A state moves one step at a time under one of 8 hidden systems, and each row is a state written as 22 numbers. Each run below is a few steps of one system.
Q6, path 1, 8 rows:
[[-11  11  -9  17 -26 -14  24   1 -20  -1  25  -2 -31  -6 -15  15 -17  24
    6  -4 -13 -35]
 [ 10 -36 -16  -9   2   8   3 -32  35   0 -18 -25  -3  -7 -21 -27  -2  -5
  -19  -3  23 -10]
 [  2   5 -14  -7 -12 -21 -30 -21  -9  22  21  31  28 -31  14   6 -11  21
   16 -23  -7   9]
 [ -5   7 -14  20  -5  14  16 -16 -25  11  -2 -44   1  41 -24   4 -12  12
   16 -10 -15 -10]
 [ 12  -4 -29 -26  25   2 -27   4  36   3 -24  -3  36   6   0 -13  12 -21
    3   2   8  14]
 [ -1  40 -11   7   0 -27  -9  21 -19  13  20  17  -1  -3  12  26   3   7
   28   8 -33 -14]
 [  7  -3 -19   4  15  13  31   4  14 -14 -14 -32 -27  22 -25   8  10 -13
   -8  24   5 -29]
 [  6  -9 -14 -17   2 -24 -31   0  30  -7   8  37  10 -41   8   5  13 -12
  -15   6  15 -16]]
Q255, path 2:
[[  5   2  39   4 -11 -18 -27  -8 -10   5  15  43   7 -32  23  -4   5   3
  -18 -13  10  12]
 [-10  -3  27  13  -8  31  30 -19 -44  -3  12   1 -11   9   1  16 -14  23
    3 -12   7  26]
 [ -1 -21  16  -9   2  19 -25 -16   4   8 -17  -9  38   9   8 -30  -4  -2
   -4 -25  12  41]
 [  2  38  28   7  -5 -16 -11  21 -22  20   6  21  11   7  27  -3  -5   9
   21  -8 -25  24]
 [  6  13  21   2  23  34  33  11 -12  -7 -24 -17  -7  41  -3   0   5  -7
    2   9   5  29]
 [ 14   7  35   2  13 -10 -35  16  16  -3 -20  16  21  11  12 -21  22 -30
  -27   0  11   8]
 [ -1  15  47  20   2  -1  13  12 -35  -8  15  21 -24  -6  20  23  13  -4
  -10  17  -9  -3]
 [-13 -38  26  -4   3  39   8  -7  -9 -28  -9  -3   2   4  -1  -3   2 -11
  -28  -3  33  21]]
Q675, path 3, 8 rows:
[[  3  21 -18  -9 -13  -4   0 -17  -6  21  11  29  21  -7  -7   0 -26  34
   22 -33   5  26]
 [ 10   2  10  13   1  10 -19 -27 -13  25 -16 -28  31  36  -8 -25  -4   4
    4 -23  -5  21]
 [ 18  27  -4 -15  36   2 -20  12   8  11 -19  14  31  14  17   7  18 -19
   14  11  -7  30]
 [ -8  38  23  21  -2  -6 -17  34 -29 -14   5  18  13  34  -4  18   8 -10
   -9  -9  -4  -9]
 [ -5 -16  47   9  11  17   2  21  -3 -22 -15  -9 -12  11  15  -9  20 -29
  -28  18   8   6]
 [-10   2  22 -14  -4  -3  14  27   1 -20  13  46 -23 -36  24  13   0   2
   -7  12   9  10]
 [-19 -23  28  13 -34  13  20 -13 -23  -9  18  -1 -19  -9  -4 -10 -22  24
  -12 -21  12   4]
 [  4 -32   3 -23   0  16   9 -29  18  13  -8  -1   3 -27  15 -27 -12  14
    7  -7  12  42]]
Q485, path 4, 8 rows:
[[ 14  32  -6  15  -6  -7  11 -23 -19   4  16  32  -1   4 -29  24  -7  22
   -8 -21  20 -17]
 [ 15 -22  -4  13  18  15 -14 -40  -5  15 -15 -48  16  21  -5  -6  13 -13
   -3   6  -5  -5]
 [ -2   2 -21 -21  12  -8 -19  -1  -6  12  17  22  17 -34  34  23   5   4
   30  11 -21  17]
 [-24  17 -20  10 -10   3  -8  37 -18 -25   5  -8  12  38 -24  21  -5  -5
    3 -11  -5 -25]
 [  1 -18   0 -18   8  -5  -1  23  46  -2 -27 -27  -7   0  11 -37   6 -24
   -2  20  -9   3]
 [  5  26   4  -3 -10 -25  20  15  12  -1  16  47 -30 -31   1   7  -8  16
   -3   4   5 -13]
 [  9 -12   5  22  -3  13  16 -27  -6 -11  -8 -22 -13  23 -39  -1   2  -3
  -30  -5  27 -29]
 [ 15 -32   0 -11   8  -4 -20 -44  13  24   3  -2  10 -41  25 -12   7   1
    3   5  -1  14]]
Q255, path 5:
[[ -5 -27 -28   0  -1  -3   0 -32 -13   3  26 -11 -13 -37   8  28   5   6
   13  18 -15 -28]
 [-29 -24 -53 -20 -15  12  -4   4   7 -19  13  -3  17  -9 -18  11 -22  13
   12 -17   9  -7]
 [ -8  -5 -27   4 -28 -26  -8  -2  15  22   5 -31   0   1 -10 -28 -20  14
   20 -12 -29 -23]
 [ 11  15 -42 -24  15  -6  28   2  31  16  -8  -6 -15 -13   2   2  -5  10
   34  21 -16   6]
 [ 15  28 -40  -5   8 -13   3   7  29  -4 -13   7   6  21 -41   4   2  -4
   -5  -4  17 -28]
 [ 21   2 -17  18  13 -22 -10 -26   4  14   5 -22 -10  -5  -7  14  23 -13
   -3  23 -15 -49]
 [-13 -19 -45 -16  13   8  -5   2  -1 -23  16   6   4 -23  -1  43  13 -10
    6  20   2 -23]
 [-30 -22 -30   6 -31  -8 -15  12   3 -21  15 -22   4   3 -23  -3 -14   2
   -6 -14  -3 -39]]
Q928, path 6, 8 rows:
[[-25  -3  -1 -21 -18  10  25  27   1   0   4   1 -11  -9  20 -15 -27  21
   29  -7 -16  37]
 [  2  21  21  -8 -12  -3  16  30  28  -2 -24  11  -4  21 -10 -43 -17   4
   -8 -18  13  23]
 [ 37  25  36   7  10 -17  16 -15  15  30 -14  11 -21  -6  11 -24   9   3
   -6  10  -2  13]
 [ 22  20  20   0  24  16  25 -17 -18  -2   3  40  -9  -8   2  31  13   3
  -13   9  24  19]
 [ -4 -11  40  12  10  18 -29  -7 -33 -14   3  13  26   9  17  14  18 -17
  -21  -7  14  18]
 [-25 -25  20  -6  -5  11 -11   9 -28   0  15  -6   5 -21  44   3   0   1
   20   7 -27  28]
 [-34  -3   5 -18 -22  15  19  44   0 -21   0   9  -6   4   7 -14 -28  13
   10 -13   0  30]
 [  4   6  35   1 -16 -13   8  19  26  11 -21  -4 -12  10   2 -54 -13   2
   -8 -12  -1  17]]
Q945, path 7, 8 rows:
[[ 32  13  31  19  22  -1  17 -26  -3  27 -17 -25 -18  15  10 -11  18  -8
    1  21 -14   4]
 [ -3   4 -10 -15  21  22  -8  -5 -22 -14  11  39  25 -11   9  43   8   1
    4  -3  20  25]
 [-13   5  27  27 -23 -12 -28  22 -16 -13   5 -11   9  28 -10 -11   3 -13
  -24 -15  -5 -29]
 [ -9 -37  16 -11  13  26  14  -5   0   0  -8 -32 -12 -10  33 -10   6  -9
   11  25 -15  28]
 [-23   8 -12 -22 -19  -2   3  37   8 -21  11  43   5 -14  -2   3 -22  14
    3 -21  15  16]
 [ 16  14  28  21 -12 -14  18   2  16  11 -20 -21 -27  23 -17 -40  -4   0
  -16  -3   0 -13]
 [ 23  -2   1 -17  28  17  18 -35   0  16  -2  21   1 -25  19  13   6  10
    9  10  11  39]
 [ -5  29   6  19 -17 -11 -18   5 -29  -7  16  31  20  17 -21  16  -7  11
  -12 -30  12 -13]]
Q634, path 8 (8 x 22):
[[ -3  16   2  13  -9  13  36 -13 -30  18   5 -21 -16  22  -8   3 -20  29
   26  -9 -17  14]
 [ 20   6   8 -19  15  10   6   3  36   2 -32  15  11   8  -7 -31   0  -6
  -15  -8  30  34]
 [ 11  40  28  16  -6 -37  -8  21  -9  16  12  28 -13  -9  19   1   7   1
    3   6 -24 -12]
 [ 11  -1  18  11  26  38  33 -24 -32  -4  -6 -13 -12  20   0  25  11  -2
   -2  14   9  16]
 [ -8 -16  29  -9  -4  -1 -29  23  14 -24  -6  28  16 -11  12 -15   7 -21
  -32  -9  26  11]
 [-24  -2  24  19 -27  -8   6  11 -37   4  24 -15 -21  -3  19   2 -11  14
   16   2 -36  -8]
 [ -6 -26  -2 -16   4  39  36 -15   7  -9 -15 -11  -7   4 -11 -13 -17  13
   -1  -8  27  35]
 [  6  12  21  -2 -26 -37 -16  16  29   9  -2  28  -3 -19   1 -39 -11   6
  -13 -18   5  -3]]
Q675, path 9, 8 rows:
[[ -6  17  32   5 -18 -13  -7  19 -10  24   0  -2   5   5  26 -31 -15  11
   21 -13 -30  29]
 [  4  19  13  -7  18  35  34   8 -11  -4 -20   2   3  34  -5   3  -6   7
    9  -4  14  44]
 [ 18  23  31   2   0 -13 -18   8  14   1 -12  41  19   5  -4 -22   4  -5
  -27 -21  27  15]
 [ 11  10  54  22   6   3   1 -14 -38  16   6   5  -8   2  31   6  13   1
    0   8 -16  19]
 [-12 -13  10 -14  14  37  -1   2 -20 -27   2  27  20   0   8  24   4  -4
  -11  -8  30  34]
 [-19 -12  35   0 -29 -14 -32  19  -3  -3   8  18  18 -13  22 -29 -11   1
  -10 -24  -3  16]
 [-14  -2  26  -6   0  24  29  12 -20   5  -4 -14 -11   6  27  -9 -13  13
   23   4 -18  46]
 [  0  16   2 -19  -2  13  14  15  15 -10 -13  35  13  10 -16 -13 -17  13
   -8 -28  34  36]]
Q634, path 10 (8 x 22):
[[ 33  30   5  14   8 -34   6 -13  13  20   4  17 -26 -18  -3   5  15   0
   -7  20  -7 -32]
 [ 23  -6   3  11  29  16  -2 -46 -24   4   7   6   5  -6   0  35  26  -7
  -11  14  15  -7]
 [-15 -21   7   1  -1   5 -50  -1 -18 -19  10  15  42  -4   8  13  11 -17
  -20 -16  14   0]
 [-37 -16  -6   2 -19   7 -20  22 -28  -6  13 -30  17  14  14   1 -13   3
   23 -11 -34   2]
 [-23 -10 -30 -25  -7  22  27  27  22 -12 -14 -21  -2  14 -12 -18 -24   9
   20  -6   1  21]
 [ 13  22 -10  -5 -12 -32  19  24  44   8 -12   3 -27  -5 -15 -29 -10   4
   -3   5  -2 -21]
 [ 36  16  -2   8  21 -13  28 -34   5  24   0  -2 -32 -16  -2  11  16   4
    4  26  -7 -18]
 [ 24  -4   1   2  23   5 -17 -35  -6  -4   3  30  17 -15  -5  27  22 -10
  -28   1  33  -6]]
Q6, path 11 (8 x 22):
[[  3 -12  -7  10  -9 -19  -5 -19  -6  -7  28  16 -21 -38  -4  25  10   2
  -15  10   4 -45]
 [-16 -48 -19   4 -18  11  -1 -36  -7 -10  17 -25  -8 -19 -16   5  -7   8
  -11  -6  10 -25]
 [-20 -35 -28 -15 -24  -2 -28 -16   8   5  11  -8  29 -18  -2 -17 -22  16
   11 -29   0   7]
 [ -9   9 -25  -3 -18  -7   0  -3  -2  27   1 -24  14  13  -4 -20 -27  26
   37 -20 -28  14]
 [ 21  29 -31 -11  18  -2  10   1  27  22 -28 -13  14  30 -19 -15  -6   5
   23  -6  -4  15]
 [ 33  50 -14   2  25 -27 -13   2  12  22  -9  20  13  11  -5  13  17  -8
    8   8  -6 -11]
 [ 20  17 -12  17  28  -4   2 -13 -14  -1   4  -7 -11  10  -9  41  28 -16
   -2  30  -6 -37]
 [ -7 -25 -24  -5  12   3 -20  -1   3 -30  11   3   5 -15  -4  31  21 -25
  -18  20  13 -35]]
Q945, path 12, 8 rows:
[[ 22  -4  51   9  14   8  27 -16  -3   6  -8   9 -31 -13  19  -5  16  -6
  -19  20   9  15]
 [ -6  -7  22   1  -7  21   5 -15 -27 -17  15  40   7 -14  -2  19  -6  14
  -20 -21  34  22]
 [ -9 -12  43  26 -26   2 -17 -12 -23   5   0 -16   9  20  -4 -29 -11   5
  -19 -30   3   6]
 [-11 -14  16  -9   1  23   6  -7 -17  15  -3 -16  10   2  29 -14 -13  13
   26  -6 -18  51]
 [-13  34   0 -10  -9   2   3  42  -3  -5  -8  22  19  26  -5  -9 -21  13
   15 -25   0  30]
 [ 22  32  35   9  15  -5  10  20  13  12 -30  -8  -8  32   5 -27  12 -15
   -4  11  -8  15]
 [ 15  19  24 -11  29  14  13   6 -11  -5  -4  38  -2 -11  24  26  18  -9
   -3  17  13  30]
 [ -6   8  40  21  -8   4  -8  17 -26 -26   6  25   1  15  -8  12   9 -10
  -36 -11  24 -12]]
Q844, path 13, 8 rows:
[[ 21  59  -4   6  14 -19   9  14  -7  26  -3  16   0  18   2  13   1  10
   25   4 -23   4]
 [ 13  19 -10   3  36  21   5   5  -7 -13 -19  -7  11  39 -19  26  21 -22
   -8  14  14  -4]
 [ -3  -2  15   2   9 -14 -37  30   5 -20   2  16  13  -6  15  10  28 -34
  -23  16   0 -21]
 [-29 -21  12   8 -10  11  15  17 -30 -25  23 -10 -28 -14  16  25   3  -4
    1  19 -14 -17]
 [-24 -52  -9 -15 -18  19   5  -2  19 -26  -1 -17  -4 -15 -10 -19 -14   0
  -16  -7  21  -1]
 [  1 -10   6  -4 -31 -30   2  -6  25  19   9   9 -19 -36   8 -35 -20  22
    3 -12  -9  -2]
 [ 19  11 -15   1   3   9  40 -42  -4  27   0  -4 -16   0 -14   0 -17  32
   19  -5   3  15]
 [ 31  20 -11  -1  13  -7 -23 -30  14  20 -16  14  37  16 -21  -9   5   1
   -7 -22  21   8]]
Q485, path 14 (8 x 22):
[[ -2  39  15  17  -8 -10 -12  35  -6  -9 -10  11  15  45 -20  -6  -2  -8
  -12 -19   6  -9]
 [ 14  -4  31   1  17   4  22   5  15  10 -22 -25 -29   2  23 -23  15 -16
   -1  31 -17  10]
 [  8  15  15  -7   9   1   9   2  -9 -15  13  56  -9 -28   8  31   7   3
  -16   3  25   7]
 [ -8 -21  30  32 -13   9 -18 -15 -27 -13   3 -25   6  23 -12  -5   8 -12
  -31 -11   9 -23]
 [-15 -41   9 -18   0  15   0 -12   0   5   5 -10  -1 -35  39 -11  -4   4
   15   8 -12  35]
 [-22  19  -3  -4 -23   4  -3  21 -21 -12  14  33  20  10 -12  10 -24  22
    5 -36  13  15]
 [  2  -1  18   9  -2   8   6   6   8  11 -29 -43   3  42  -7 -42  -5  -5
    0  -8  -9  13]
 [ 22  27  13 -18  18  -5  21   3  12  21  -5  35 -10 -22  26  -1   3  10
   18  14  -5  37]]
Q928, path 15 (8 x 22):
[[ 28  16  12  13   9   3  14 -23  13  27 -28 -25  -1  34 -19 -32  -1   3
   -2  -8   5  11]
 [ 34  25 -12 -13  34 -12  -4 -15  17  18  -7  33   8 -18  13  17  20  -7
    7  19   3  10]
 [ -1  27  15  22  10   9  -3   9 -42 -16   9  12   8  28  -8  41  14  -9
   -8   4   2 -12]
 [-14 -41  12  -4  17  24 -15   0 -10 -14  -6 -34   8   1  25   3  19 -27
   -3  23 -10   9]
 [-32 -10  -9 -16 -20 -15  -7  42   6 -20  22  18 -10 -32  20   4 -11   1
    9   5 -16  -8]
 [-18  -9  15  14 -33   7  27  10   2 -10  -4 -25 -26  20 -21 -31 -24  14
  -10 -17   4 -10]
 [ 24 -16  -2 -15   3 -12   6 -27  45  19 -15   5  -8 -29  -1 -37  -3   5
  -10  -2  16   9]
 [ 21  38  -1  12  -5 -19   2 -22 -14  17  15  42   2  -7 -16  19  -5  23
   -2 -19  13  -9]]
Q844, path 16 (8 x 22):
[[-36 -12  10   7 -12   9  -3  43 -19 -39  11  -6  -8  11   3  17   4 -17
  -11   8  -6 -20]
 [-26 -45   7 -13 -13   9  11  22  21 -24  -3 -24 -24 -17  11 -21  -3 -11
  -10  15  -3  -4]
 [ -7 -17  -1 -17 -22  -8  27   1  26  -4  10  20 -31 -43   4 -17 -21  20
   -3  -3  11   5]
 [ 22  -2   4  10 -12  -2  31 -45  10  22  -2  -2 -24  -9 -23 -19 -16  27
   -7 -13  17  -3]
 [ 34   5  -1   3  13  -5 -15 -55   3  36  -5   9  23  -8   0  -8   5  11
    2 -14   7  17]
 [  9  33   0  14   5  -6 -25 -14 -35  20  10  16  35  20   0  21   2  11
   16 -21  -9   9]
 [-10  11  -5   9  14  13 -23  18 -23  -4 -12 -28  33  48   1   9   9 -17
   12  -3 -18   6]
 [-21   7  -6 -17  10  -1 -16  59  11 -21  -8   2  12  12  19   2   9 -24
   10  15 -16   6]]

Which system made each run below?
path 17 (2 x 22):
[[-24 -29   1 -12 -27  -4 -26   7   9   7  -1 -18  19  -8  16 -39 -21   8
   11 -23 -15  19]
 [ -8  22 -24 -11 -17  -3  30  10   5  17   3   2 -10   1  -5  -9 -32  34
   34 -14 -15  19]]
 => Q634
path 18:
[[-25 -15   5   3  -5  14 -43  15 -27 -16   4  -6  44  21  10   5   4 -13
   -2 -16  -3  12]
 [-27  -7  28   6 -16   0  -3  36 -18   0   2 -24  -5  10  33 -16  -6  -4
   17   4 -38  14]]
 => Q255
path 19, 2 rows:
[[ -4   1 -15  10  -8 -33 -23   2  -5   1  26   5  -7 -26  10  22  12  -6
    4  17 -25 -45]
 [-18 -29 -42  -1  -3  17  10 -17 -12 -15  16 -29  -6  -4 -17  29  -3   5
   10   9  -5 -26]]
 => Q844
path 20:
[[ -5  39  11   0  -4   1  -6  38  -4  -3 -13  19  24  38  -9 -10 -12   3
    6 -25   3  26]
 [ 17  22  52  15  10   2   6  17  -1   5 -25  -2  -3  31   7 -24  11 -15
  -16   2   3  20]]
 => Q675
path 21, 2 rows:
[[-13 -23 -10   7 -29 -18 -27 -27 -17   7  31   6  11 -33   4   3 -14  20
    2 -20  -8 -18]
 [-25 -22 -37  -6 -14  21  12  -9  -9  -1   5 -37   8  15 -18  -2 -26  21
   25 -16  -8   4]]
 => Q485
path 22, 2 rows:
[[ -6 -36 -15 -17  10  -7 -45   0  20  -2  -3 -11  28 -21  23  -7  16 -26
   -3  12  -6  -3]
 [-28  17  -8   2 -25 -16  11  43 -13 -16  24  16 -19  -7   4  18 -17  12
   16   2 -20 -18]]
 => Q255
path 23 (2 x 22):
[[ 22 -24 -15  -2  22  11  -2 -61  -7  20   5 -14   6 -23   7  16  13   2
    6  10   1   2]
 [-20   1 -32   4 -16  -8 -30  -2 -25  -6  27  10  30  -3 -11  29 -11  12
   11 -23  -6 -19]]
 => Q945
path 24 (2 x 22):
[[-34   0 -11 -14 -11  10  -9  41 -10  -8   1 -11  22  16  15  -4 -18   5
   32 -10 -27  25]
 [ -3  23   0 -13   3  -7  11  53  32  -4 -25  -8  -7  25   2 -30  -5 -11
   11   8 -12  11]]
 => Q945
path 25 (2 x 22):
[[ -8 -18  22  -6  21  38   9  -7 -33 -16   5   8   4  -5  24  30  12  -7
   -1  12  11  33]
 [-21  -9  30   3 -12   4 -41  20 -22 -15   5  14  35   9  16  -3   1 -10
  -13 -22   6  17]]
 => Q485
path 26 (2 x 22):
[[  4  -6 -30   8   4 -17 -29  -2  18  -8  -1 -15   9   4 -21   8  15 -22
  -14   9   1 -52]
 [ -3 -30 -25  -5   6 -11  -8 -15   8   0  14 -21 -13 -34  15  15  13 -11
    9  31 -21 -30]]
 => Q945
path 27 (2 x 22):
[[  9  29  -2 -10  20 -11   6  16  -7   3  13  40  -8 -25  25  33  13   0
   19  23 -13   9]
 [ -4   6   5  21  -6   6  26  12  -9 -26   1  -9 -30  22 -31  15   5  -9
  -25   8  14 -41]]
 => Q6
path 28 (2 x 22):
[[ 16  -9  12 -20  26  -2 -14  12  34  -3 -21   9   5 -15  25 -14  25 -31
  -13  24   7  14]
 [-15  16   5  14 -12 -12   6  18 -32 -16  31  25 -19 -13   6  39   3   6
    0   8 -10 -27]]
 => Q634
path 29, 2 rows:
[[-18  18 -14  -2  -1   6 -27  18 -30   2   7   3  42  24   8  17  -8   6
   28 -18 -17  20]
 [-13   8  -4  -7   9  10   3  34   3   3 -18 -36   7  34  14 -15  -2  -9
   27  10 -32  20]]
 => Q928
path 30:
[[ -5  22 -30 -10   5   8  -6  20   8   7 -20 -16  32  42 -16 -11 -12   3
   25 -17  -9  20]
 [ 20  41  -2  -6  20 -22   2  28  26  20 -22   2  -1  15  11 -15   8 -11
   21  17 -23   8]]
 => Q485
path 31, 2 rows:
[[-13  11   4  -6 -15 -20  -3  55  34 -14 -17  -4  -6  15  -5 -35  -6 -14
   -5   0  -7 -10]
 [ 21  12  18  14  -4 -20  33  -7  19  15  -6 -11 -50  -9  -4 -22   2   3
   -6  20  -9 -22]]
 => Q928
path 32, 2 rows:
[[ -1   9  31  31 -13   3  20 -15 -40  19  10 -25 -21  16   6   0  -7  17
   13  -1 -26   2]
 [  0 -21 -13 -36  22  30  12   1  26 -14 -17  13   9 -12   6  -2  -1  -5
    0   7  26  39]]
 => Q928
path 33, 2 rows:
[[  9  44  18  -9  15   0   2  32   1   6 -14  35  14  14  14  -1   1  -1
   11  -3   0  39]
 [ 12  32  44  23  12   2  10  23 -17  -3 -13   0 -13  36   1   3  18 -17
  -15  12  -4  -3]]
 => Q485
path 34, 2 rows:
[[-24  26  -5   1 -23 -13 -17  35 -24  -2  18  18  19  10   5   9 -19  16
   23 -22 -22   6]
 [  4   9   9   6  12  13  16  22  12  -1 -32 -41  -8  46  -8 -23   5 -16
    2  11 -10   4]]
 => Q945
path 35, 2 rows:
[[  7   8 -29 -10 -16 -22  24 -10  29  23   4   0 -22 -22 -10 -19 -23  27
   21  -4 -12  -7]
 [ 22  11 -28   8   3   2  21 -43   1  24  -6 -23  -1  17 -32   0 -12  20
   11  -8   2  -9]]
 => Q675
path 36, 2 rows:
[[-11  14  11  -7 -10 -20  21  51  23 -15   0  11 -36 -12  11 -12  -2  -8
    0  20 -13 -13]
 [  9 -17   3  -6  11  18  49 -13  15 -15  -4  -1 -43 -14 -10   6   4   0
  -14  22  21  -7]]
 => Q844
path 37 (2 x 22):
[[ -6   3  53  21 -21  -1  12   7 -17 -15   9  23 -24  -2  -3  -6  -4   4
  -33 -11  19  -7]
 [  4 -37  38   5   3  24   8 -34 -10   9  -7 -23  -9  -8  20 -19   4  -1
   -9   3   3  28]]
 => Q844
path 38 (2 x 22):
[[ -1 -12  -6   6  17  11 -26  -2  -7   6 -16 -47  26  34   5  -8  16 -24
    9   8 -21   0]
 [-23  11 -20 -26   3  -7 -17  50   6 -17   8  27  17 -12  20  17  -1  -8
   19   5 -13  10]]
 => Q844
path 39, 2 rows:
[[-28 -16 -10  -4 -18 -20 -38  40  10 -17   7 -14  13  -3  11 -13   1 -19
   -1   2 -23 -25]
 [-18  -7  -1  -7 -16  -7  36  30  13  -9   8 -14 -47 -16  10  -7 -11   6
   12  22 -22 -13]]
 => Q255
